(in the rows, 128 means zero)
Each path below is one point turned by a fixed rotation once a step. After each direction that follows a path, write how fast that rotation turns it, in degrees per step (0 if it stays still).
Each turn is a multiple of 5 degrees from 10 to 175, or 0.
Each row of a path follows its step; steps can be skipped.

step 0: [138 127 125 131 143 133 134 130 135 130 143 126 145 125 131 125 127 136
 122 129 119 119 123 144 117 122 143 134 123 109 134 134 120 133 135 128
 123 123 121 143 126 126 133 133 131 121 124 132 124 117 117 133 136 130
 140 130 121 130 123 136 132 123]
step 1: [121 136 148 127 131 129 122 132 140 130 113 136 146 135 134 131 137 125
 138 134 126 125 131 130 134 116 134 136 126 139 125 124 141 125 120 126
 139 132 128 127 119 123 132 131 114 131 132 118 130 120 124 144 119 122
 133 130 121 134 120 124 124 117]
step 2: [113 138 122 114 124 125 120 143 116 132 113 130 119 124 132 135 129 118
 137 129 122 133 120 135 115 132 127 126 118 129 137 141 118 124 120 135
 123 125 124 140 126 134 126 124 121 128 123 123 118 123 136 121 136 125
 127 131 119 126 139 118 114 132]
step 3: [131 127 141 122 126 131 130 123 135 126 128 136 126 141 126 132 130 130
 123 132 122 125 127 129 128 131 130 138 120 115 123 133 129 136 131 126
 124 131 126 139 129 129 127 138 125 108 136 145 117 134 131 124 149 122
 109 141 133 129 128 131 144 137]
step 5: [120 137 127 134 125 121 128 127 133 133 122 145 131 120 129 120 111 127
 144 141 142 126 130 126 124 135 125 126 127 124 146 129 133 118 126 120
 105 131 121 133 134 139 132 130 124 127 123 130 129 127 132 141 122 122
 129 125 129 119 136 137 121 123]
step 6: [139 135 134 137 118 137 135 125 132 114 121 142 128 129 137 129 134 130
 130 116 134 129 134 130 130 136 144 124 119 122 127 139 123 133 130 130
 135 113 126 138 129 131 132 132 126 116 126 129 119 124 127 114 129 126
 119 106 133 141 129 131 120 124]
step 7: [135 130 144 129 126 125 122 117 136 139 112 117 123 127 130 136 124 128
 138 137 120 130 134 119 126 115 133 132 131 136 125 132 112 122 139 132
 141 129 122 125 123 119 122 123 138 132 139 137 122 138 131 123 116 116
 125 131 141 120 128 123 122 132]
step 8: [130 128 124 107 129 137 129 132 135 130 125 122 122 125 133 141 116 126
 123 135 132 127 139 135 117 137 130 129 141 122 132 126 126 119 140 131
 110 131 122 139 146 117 134 122 132 123 119 128 141 121 123 127 133 137
 133 135 135 124 133 126 120 126]
step 9: [127 135 133 132 123 129 124 128 134 140 141 145 135 127 125 123 135 126
 119 144 122 127 135 124 134 134 139 127 119 122 130 122 134 139 132 125
 131 113 134 127 133 129 115 129 127 123 131 134 142 110 121 138 137 127
 120 120 140 131 116 124 122 122]
step 10: [119 128 126 120 122 133 118 127 121 131 121 128 131 123 139 128 134 130
 138 115 119 122 134 120 130 114 134 121 122 124 128 121 130 119 140 134
 136 126 138 115 123 142 136 119 121 131 113 139 122 136 129 131 121 121
 129 130 130 131 127 114 110 122]
step 11: [132 131 129 119 132 125 126 124 126 136 129 139 118 126 125 121 112 142
 136 132 129 147 117 123 118 131 128 129 127 137 120 134 127 118 127 126
 127 133 133 134 145 117 129 128 128 117 115 139 118 132 135 131 127 145
 117 133 127 136 136 119 127 134]
step 12: [139 128 127 139 119 140 123 133 129 120 133 122 128 133 122 139 142 128
 123 126 130 136 132 122 120 145 117 140 135 129 121 137 123 133 142 125
 129 120 126 109 143 127 125 129 127 115 134 135 137 128 121 138 136 121
 123 125 122 138 122 121 129 132]
Speeds:
[129 129 132 125 127 128 125 126 129 126 132 128 128 130 125 129 129 128
 131 127 128 125 129 125 129 129 125 130 131 129 127 124 124 125 129 128
 132 125 130 128 125 130 126 129 128 131 128 124 125 127 127 128 130 125
 130 129 128 131 127 130 126 126] | 125
[129 130 129 128 126 129 128 127 127 127 127 127 125 123 128 127 124 129
 128 128 127 128 128 128 125 126 127 129 127 123 128 127 127 124 125 128
 122 128 131 127 127 131 127 125 128 130 129 130 127 128 131 126 128 129
 134 133 127 128 132 129 127 128] | 130
[131 124 127 128 128 127 126 124 129 128 126 126 125 130 123 128 127 126
 128 127 129 132 130 128 124 127 126 131 129 129 129 128 127 132 129 128
 129 129 130 132 129 127 131 127 132 126 130 129 130 130 124 126 131 127
 128 132 125 127 127 126 128 129] | 85
[129 129 129 131 126 129 132 127 126 127 127 130 128 125 127 126 128 130
 129 128 131 128 132 127 130 132 126 124 131 130 126 132 126 127 130 123
 127 131 128 127 125 131 130 133 133 128 129 128 128 130 130 128 129 127
 128 128 125 128 129 128 129 128] | 45

step 0: [123 115 115 113 126 121 126 128 136 109 125 123 136 131 131 125 135 115
 133 134 127 140 117 116 129 124 127 129 123 138 127 121 136 136 122 127
 128 117 128 134 121 131 123 135 131 115 114 129 132 128 130 117 131 146
 125 120 118 125 139 132 137 120]
step 1: [132 137 118 135 134 139 130 115 128 129 108 124 113 120 128 133 115 118
 116 122 127 134 133 121 124 116 125 135 115 124 137 127 120 120 134 121
 112 139 129 139 126 122 130 131 136 129 124 130 123 132 127 135 133 131
 135 137 131 129 130 144 118 130]
step 2: [113 133 132 124 123 124 130 139 124 122 124 126 112 122 128 126 119 120
 133 133 147 128 127 134 141 128 133 133 126 137 116 134 124 135 125 134
 121 117 119 110 138 123 129 126 133 134 121 117 126 126 126 128 130 124
 109 138 120 117 134 116 120 133]
step 3: [150 141 120 133 135 129 121 131 132 129 135 128 135 142 134 120 134 131
 116 138 131 136 114 119 113 122 129 137 125 142 120 134 129 136 118 128
 130 127 121 128 133 137 123 124 142 129 121 136 130 121 135 129 129 130
 141 128 123 118 130 134 129 138]
step 4: [122 146 136 122 138 125 135 109 116 119 115 111 125 116 129 131 136 139
 130 119 122 131 132 128 129 116 123 134 129 125 128 124 127 128 135 127
 125 125 128 124 130 127 116 136 135 127 135 130 129 139 147 117 124 132
 128 120 133 122 130 116 120 123]
step 5: [132 123 121 125 117 123 141 131 125 126 131 116 129 128 133 140 115 136
 138 138 137 130 136 121 124 128 124 114 119 136 114 127 124 132 120 133
 127 126 127 124 114 123 122 140 133 131 124 135 130 113 129 125 134 111
 116 138 134 135 134 144 124 132]
step 6: [131 122 124 124 132 133 135 125 131 139 119 125 122 131 130 118 133 140
 106 117 129 134 124 136 120 133 137 138 137 135 122 125 127 129 123 129
 143 122 123 114 130 119 148 128 125 129 122 127 123 130 136 132 119 132
 137 137 138 130 126 131 107 130]
step 7: [124 136 142 125 133 128 131 132 131 119 133 138 111 122 136 125 134 145
 141 138 116 126 125 127 137 137 130 125 133 129 110 125 120 134 132 130
 128 126 123 127 131 132 119 129 133 123 128 135 121 128 121 120 141 139
 130 106 133 118 131 139 123 123]
step 8: [145 114 128 126 118 134 116 124 120 139 115 128 137 135 132 135 125 130
 131 111 123 129 124 135 120 125 119 110 121 128 130 129 136 132 121 115
 110 116 121 120 117 136 124 136 132 129 122 127 126 131 130 117 127 132
 129 126 137 125 129 136 126 132]
step 10: [125 139 132 146 113 128 127 135 124 130 135 132 122 129 129 126 124 118
 124 128 133 126 129 123 123 147 136 126 139 123 124 120 122 124 125 121
 112 127 136 131 125 125 120 118 128 134 126 134 123 131 122 132 131 125
 136 129 129 111 137 146 106 137]
step 11: [118 127 128 127 131 115 118 117 133 144 137 127 124 133 132 112 131 130
 133 120 148 130 125 132 132 114 131 123 132 133 130 131 130 138 124 127
 124 119 123 118 118 137 135 129 126 115 117 122 131 141 137 123 124 138
 125 117 125 110 125 123 134 131]
step 12: [139 132 129 144 128 133 123 117 129 133 125 127 126 132 124 138 132 136
 128 147 129 143 124 104 127 122 127 135 124 136 142 117 127 121 132 125
 122 124 134 134 132 130 122 135 135 121 135 121 120 118 127 126 133 120
 127 121 143 123 134 132 135 115]
Speeds:
[133 129 126 127 127 133 128 130 125 129 130 129 128 130 131 128 128 129
 127 129 129 129 128 126 129 125 130 128 129 127 125 124 129 127 129 131
 126 134 127 130 127 130 126 128 126 124 127 128 126 130 124 129 130 123
 128 129 127 129 131 130 129 128] | 160
[127 126 129 129 123 130 132 131 128 126 127 127 129 127 126 128 129 127
 130 132 128 129 128 127 130 133 130 128 129 130 125 130 129 131 128 124
 123 126 129 126 128 128 123 127 127 127 130 128 129 127 129 125 131 125
 129 128 127 129 129 127 128 126] | 140
